grid = 131  106  117  124  125  101  136
Report the entry just right of 101.
Answer: 136
Report the median of all entries.
Answer: 124

133  118  117  103  110
147  112  113  138  119
123  122  119  100  112
152  103  104  142  113
137  125  123  137  126
140  123  118  136  124
134  119  116  105  109
148  110  106  139  115
133  125  117  107  110
137  121  117  106  109
128  135  127  134  134
Counting starts at 0.
The entry at row 2, column 1 -> 122
Which number is the entry at the centre? 118
Which number is the bottom-right entry? 134
Which number is the entry at row 0, column 0? 133
The entry just right of the centre entry is 136
The entry in row 2 and column 0 -> 123
The bottom entry of the column that holds the smallest entry -> 134
The bottom-left entry is 128
The median entry is 121
Which number is the entry at row 0, column 2? 117
Which number is the entry at row 1, column 0? 147
The entry at row 2, column 2 -> 119
The entry at row 0, column 1 -> 118
Which number is the entry at row 1, column 1? 112
The entry directly below the largest entry: 137
Which number is the entry directly above 115? 109

[[156 109 153 131 130 116  98 118]
 [156 111 153 132 128 115  99 117]
 [105 144 111 136 113 124 157 122]
 [155 111 153 130 129 114  99 117]
 [154 110 152 129 135 116 101 119]
 [104 138 107 128 122 131 152 130]
 [153 112 149 122 141 119 100 126]]
Indices start at 0.
Find the entry directly below 155.
A: 154
Find the entry directly below 138.
A: 112
The top-right entry -> 118
Find the entry directly above 154.
A: 155
Find the entry at row 2, column 0.
A: 105
Find the entry in row 1 and column 1.
A: 111
Find the entry at row 0, column 0.
A: 156
Find the entry in the bottom-left corner.
A: 153
The entry just right of 157 -> 122
The entry in row 0 and column 2: 153
The entry in row 1 and column 0: 156
The entry directly below the largest entry is 99
Find the entry in row 0 and column 1.
A: 109
The bottom-right entry is 126
Find the entry directly above 113.
A: 128
The entry just left of the largest entry: 124
Find the maximum.
A: 157
The entry just left of the smallest entry: 116
The bottom entry of the column that holds the largest entry: 100
The entry at row 2, column 1: 144

arr = ((133, 126, 130, 126, 119, 135, 134, 128, 143, 124, 136, 126, 118, 131, 136, 124), (129, 144, 130, 126, 127, 127, 120, 121, 128, 124, 133, 134, 106, 137, 132, 128), (136, 125, 130, 116, 127, 126, 134, 128, 125, 124, 131, 124, 125, 131, 139, 129))
The maximum -> 144
The 2nd smallest entry: 116
Find the 4th entry in reading order.
Answer: 126
Find the third largest entry.
Answer: 139
The entry just left of the largest entry is 129

m =
array([105, 146, 107, 152, 140, 145, 154, 139, 107, 112, 151, 153, 154,
       108])
The 2nd entry from the left -> 146
The 1st entry is 105
The entry just left of 140 is 152
What is the entry just left of 151? 112
The first entry from the right is 108
The fifth entry -> 140

data =
[[118, 122, 118, 123, 116, 127, 126],
 [114, 112, 119, 106, 116, 122, 119],
 [129, 125, 114, 128, 118, 127, 113],
 [139, 137, 129, 143, 119, 131, 128],
 [132, 126, 135, 123, 118, 126, 125],
 [117, 124, 124, 122, 116, 127, 133],
 [123, 137, 127, 143, 117, 133, 144],
 [127, 136, 150, 135, 118, 132, 156],
 [135, 126, 138, 120, 119, 126, 125],
 [131, 128, 121, 132, 118, 128, 120],
 [136, 130, 136, 127, 119, 128, 127],
 [131, 128, 135, 126, 118, 128, 130],
 [128, 130, 130, 130, 118, 129, 132],
 [125, 124, 133, 121, 117, 126, 130],
 [128, 126, 127, 123, 118, 126, 124]]
Rows and columns are numbered from 0.
The top entry of the column that holds the smallest entry -> 123
The entry in the bottom-left corner: 128
The entry just right of the smallest entry: 116
The entry just left of the largest entry -> 132
What is the entry in row 0 and column 0?
Answer: 118
The entry directly below the largest entry -> 125
The maximum -> 156
What is the entry in row 0 and column 2?
Answer: 118
The entry in row 2 and column 0: 129
What is the bottom-right entry?
Answer: 124
The entry at the centre is 135
What is the entry just left of the smallest entry?
Answer: 119
The top-right entry is 126
The entry at row 0, column 1: 122
The entry directly above the largest entry: 144
What is the entry at row 1, column 0?
Answer: 114

X =
106,132,117,132,125,123,137,135,137,136,130,111
112,129,113,133,123,126,133,129,136,135,128,109
109,132,119,132,124,123,138,137,141,139,126,109
Rows and columns are numbered from 0.
What is the entry in row 2 and column 1? 132
The entry in the top-left corner: 106
What is the entry in the bottom-left corner? 109
The entry at row 1, column 2: 113
The entry in the bottom-right corner is 109
What is the entry just right of 138? 137
